In the rows, 128 means zero.
Each named turn below is shown by a few rows before and after it. Which turns, in which order, take the first row of each later pair to the second? The first pair is answered.
Q698 (before -> after):
[162 127 204 141 135 101 125 121 149 129 126 122 180 148 158 118 126 167
 115 122 134 135 104 128 104 150] -> [128 151 164 141 186  94  91 132 155 132 171 119 194 151 106 114 149 117
 118 131 123 132 146 122 136 128]
[140 151 123 118 121 109 102 140  98 109 109 162 123 115 146 136 107 104
 121 178 195  88 152 126 100 165] -> [129 159  87 115 148 124  94 132  91 114 137 149 126 117 106 141 116  90
 132 167 199 100 168 131 128 142]
[194 128 107 125 112 141 145 148 145 112  99 102 120 112 117 110 119 142
 148  91 115 162 116 124 161 138] -> [189 141 141 133 102 114 122 146 163 105  89 111 133 111 143 101 130 127
 123 111 106 143 127 107 125 147]
[112 155 140 133 124 139 147 100 112 115 135 159 155 114 108 155 154 138
 134 131 150 147 106 131 146 114] -> [113 148 167 134 111 133 146 105 109 116 124 172 155 117 131 150 146 146
 136 136 142 147  99 126 130 124]
Q978 (before -> after):
[107 131 127 100 121 152 140 129 128 114 130 121 105 146 118 136 131 131
 146 103 133 167 139 147 139 108] -> [106 141 123 101 123 155 138 128 123 113 127 128 106 146 116 133 133 127
 149 106 131 172 137 150 136 112]
[108 152 140 113 122 137 111 103 113 108 136 142 145 110 112 131 142 126
 128 128 138 140 124 130 130 113] -> [131 134 155 107 114 135 107 108 115 102 115 137 132 112 130 123 130 134
 124 126 145 144 121 131 128 120]
[130 125 123 150 133 144 148 119 130 127 168 101 142 145  80 147 155 142
 134  82 134 177 111 122 168 170] -> [159 112 151 136 118 148 149 121 137 113 130  84 127 145 116 129 148 158
 131  78 136 175 108 125 164 166]
[160 139 158 116 125 126 147 146 130 120 142 143 146 159 127 133 123 122
 100 129 128 140 144 123  95 135] -> [159 135 147 114 118 120 155 140 125 131 138 147 133 158 130 143 119 124
 108 133 132 134 139 129  88 130]
Q146 (before -> after):
[141 141 159 110 139  92  92 151 130 121 129 150 173 135 155 124 138  97
 127 127 103 116 137 119 153 112] -> [121 128 110  97 135  96 107 136 106 147 136 166 162 129 131 150 123  89
 135 131 111 116 133 125 156  89]
[110 127 173 140 126 126 183 101 163 140 142 126 139 119 110 149 119 165
 106  95 113 166  86 134 149 179] -> [111 151 200 144 152 127 149 111 169 116 152 129 155 112 109 129 143 145
 111 103 118 179 101 121 152 156]
[174  67  82 139 144 115 157 143 147 152  95  79  73 166 122 128  90 157
 132 120 118 112 168 143 116 162] -> [196 121 145 149 172 109 101 160 171 116 102  65  97 156 134  92 131 139
 119 119 117 131 182 128 123 164]
[134 163 148 123 124 135 141 109 113 119  86 147 132 115 152 129 120 173
 124 134 142 111 107 142 103 143] -> [132 175 150 124 133 130 124 115 120 111  92 146 137 115 152 124 130 159
 130 132 138 118 116 137 110 133]
Then:
Between the rows of a pair lie 2 to 3 turns.
[145 146 180 147 162 108  80  92 157 112 102 142 137 145 135 114 166 146
 119 119 134 139  70 135 142 136] -> [105 139  93 138 170 126  94  75 121 136 137 163 117 144  84 145 155 108
 142 122 155 141  85 150 166 106]
Q698, Q146
[ 99 141  42 113  73 122 158  93 100 157 152 191 119 141  90 170 123 126
  98 159 185 122 127 172 137 105] -> [142 209 169 138 119 109  70 130 162  81 151 159 165 134 116  90 186 107
  84 162 164 147 151 147 138 107]
Q146, Q146, Q146
[ 92 132 151 169 161 127 121  81 152  85 174 119 170 152  88 105 171 140
 139  67  97 183 120  98 181 162] -> [ 71  99  82 159 146 140 164  53 118 127 172 133 139 158  73 141 135 151
 144  75 110 169 112 113 175 163]
Q146, Q146
[116 124 138 151 137 114 135 128 147 137 143 126 149 137 113 139 132 138
 112 113 103 134 123 127 125 170] -> [108 117 119 140 125 134 152 112 122 139 140 147 147 131  99 157 122 151
 131 112 128 142 105 143 140 144]
Q146, Q146, Q698
[107 107  84 127 141 123 130 124 130 144 145 112 136 141 108 146 122  83
 124 143 109 105 151 125 134 141] -> [112 120 112 133 133  94 115 132 140 137 136 117 143 134 133 146 132  91
 109 156 102  93 155 113 101 154]
Q698, Q698, Q698
[ 88 122  79 108 121 124 139 133 125 177 146  92 120 163  64 129 130 129
 127 125  89 123 107 112 135 152] -> [148 147 151  99 130 127  85 163 142 118 108  66 122 152 117  63 154 133
 126 126 102 135 123 115 143 135]
Q978, Q978, Q146
[167 140 168 185 117 126 115 104 179 136  96 122 148 110 176 163 157 176
 108 148  82 103 135 107  61 142] -> [122 121  74 165 103 141 144  74 129 171 120 171 126 101 136 212 132 160
 128 158 115  85 126 120  63 109]
Q146, Q146, Q146
[133  95 120 129  77  98 152 119 124 147  91 121 121 138 165 149  98 165
 107 139 104  91 121 123  81 160] -> [110 156 121 128 170 114  79 144 145 117 155 100 161 138  92 104 167  86
 129 137 101 126 181 115 147 114]
Q146, Q698
[ 57 140 146 140 194  78  79 168 182 144 178  89 159 157 123 109 161  63
  90 175  95  96 190  70 124 159] -> [124  43 144 134 136 126 205 147 161 169 117  54  96 177 143 147 108 201
 114 106  85 134 100 111 169 210]
Q146, Q698, Q146
[129 139 111 137 163 133 104 129 133 120 150 123 154 157 105 132 133 111
 133 113 119 133 145 116 149 119] -> [139 106 123 140 134 121 135 130 146 138 113 114 139 161 137 143  99 144
 117 110 108 113 125 105 121 154]
Q146, Q146, Q698
[140 110 141 126 130 126 215  93 194 127 134  64 154 145  90 104 125 168
 145  86  61 141 114 129 162 179] -> [154 143 169 122 137 146 194  87 190  98 144  69 175 133  83  86 152 161
 156  79  82 163 111 136 189 148]
Q146, Q698
[139 125 133 103 169 129  87 146 133 102 149  77 124 120 118  95 160 113
 115 111 132 133 177 121 167  88] -> [157  78 135 115 139 117 136 141 143 129 118  52  98 135 154 109 125 160
 106  93 111 126 148 129 153 145]
Q146, Q146, Q146
[164 160 138 104 100 155 157  88  84 154  81 164 136  93  97 174 131 157
  97 149 182 142 132 124 128  91] -> [198 155 187 120 108 142 147 104 118 137  61 140 140 103 126 148 141 173
  79 141 159 151 128 117 112 128]
Q146, Q146
[ 95 163  82 119 118 168 159  82  71 130 164 217 142 111  70 188 142 138
 165 113 180 160  76 161 155  64] -> [149 156 201 138  59 132 163  89 110 105  90 216 139 109 177 166 128 190
 123 122 160 138  44 135  75 132]
Q698, Q146
[ 73 123 115  98 132 113 105 115 102 169 119 148  88 111 195 148 131 151
 112 144 117  99 129 177  44 122] -> [ 67 154 143  97 157 115  68 120 107 146 134 153 101  99 187 130 157 130
 114 152 123 114 144 172  58  98]
Q146, Q146, Q146
[115 114 125 125 134  92 101 163 156 153 129 104 141 112 149 108 110 114
  87 151 100  94 150 124  68 179] -> [ 94 102  81 113 122  96 114 146 124 173 139 135 133 108 130 139 101 103
 107 157 112  91 151 133  72 151]
Q146, Q146, Q146
[160  79 159 146 134 119 112 175 173 141 102  79  80 142 176  92 121 149
 108 122  68 134 130  98 100 160] -> [110 117  83 130 194 128  74 168 159 142 160  90 101 129  97  90 151  75
 131 140  90 141 171 102 138 101]
Q698, Q146
[ 93 122  74 127 130 123 126 103 114 136 153 152 143 104  77 171 122 144
 135 110 168 142 114 115 111  88] -> [142 112 155 147 103 108 134 114 145 119 115 137 146 107 137 145 119 189
 109 112 148 141  84 100  76 143]
Q698, Q146
[ 90 163 150 128 146 148 147 106 155 129 163 126 147 122  86 129 152 154
 149 116  82 138 104 131 155 160] -> [ 91 170 167 127 145 135 132 109 159 125 164 131 154 124  96 115 157 144
 144 125  80 131 108 124 139 162]
Q698, Q698, Q698
[150 107 181 130 138 124 145 147 171 145 128  57  96 144 141 121 113 200
 133 107  84 140 104 140 162 174] -> [119 138 154 136 177 113 103 155 184 150 162  51 123 146 101 107 143 142
 143 124  78 138 149 122 176 149]
Q698, Q698
[ 91 126 114 135 165 108 108 131 163 123 152 159 151 101 104 127 133 108
 118 145 125 123 146 105  92 116] -> [ 91  96  83 126 138 122 154 118 136 149 145 163 132 104 100 150 107 147
 129 128 131 117 123 121  98 130]
Q146, Q698
[145  98  92  91 120 153 158 111 139 124  90 134  77 136 142 143  78 121
 150 113 141  91 148 152 159 107] -> [ 86 127  91 107 126 120 141 111 155 146 133 174 120 137 113 169  98  86
 127 142 127  75 161 123 112 125]
Q698, Q978
[116  78 149 126  85 136 144 140 131 187 118 132 143 126 136 177  90 165
 110 121 148 111 141 110  97 150] -> [158  86 167 111 112 139  93 165 140 146  96  80 141 122 165 122 115 155
 113 125 139 111 164 109 126 129]
Q146, Q698, Q978
[191 124 110  79  38 134 138 131 154 128  87 109  99 141 192 126  98 145
 102 128 138 115  91 130 116 165] -> [129 169  21  69 102 151  91 134 125 133 150 124 116 133 111 130 125  65
 135 141 163 125 130 140 159  87]
Q146, Q698, Q146
[110 105  89 137 108 160 141 103  77 132 100 122 123 170 104 120  63 144
 154 118 157 158 135 177 135 136] -> [104 127 118 148 158 132  80 142 121 118 127  87 151 175  93  75 103 100
 142 128 115 150 177 149 133 149]
Q146, Q698, Q698
[184 150 132 108 127 140  97 124 141 136 112 147 104 108 162 104 134 107
 115 163 144 107 120 116  88 117] -> [154 143  93 101 134 133 101 125 121 152 124 150  98 107 141 122 126  86
 127 169 141 102 132 121  87 110]
Q146, Q146, Q698
[122 149 114 148 144 101  92 141 134 137 147 124 154 145 122  98 139  78
 138 136 124 122 122  94 110 124] -> [156 130 113 135 150 140 111 147 127 132 141  88 135 147 111  94 147 113
 155 101 135 164 103 124 165 113]
Q698, Q978
[ 76 144  91 165 152 141 134 137 171 154 202 150 174 153  46 183 137  73
 134 124 103 138 140 113 119 149] -> [107 149 160 178 156 126 124 156 210 135 186 118 186 163  77 149 141 100
 120 113  78 144 139  91 113 184]
Q146, Q146, Q146
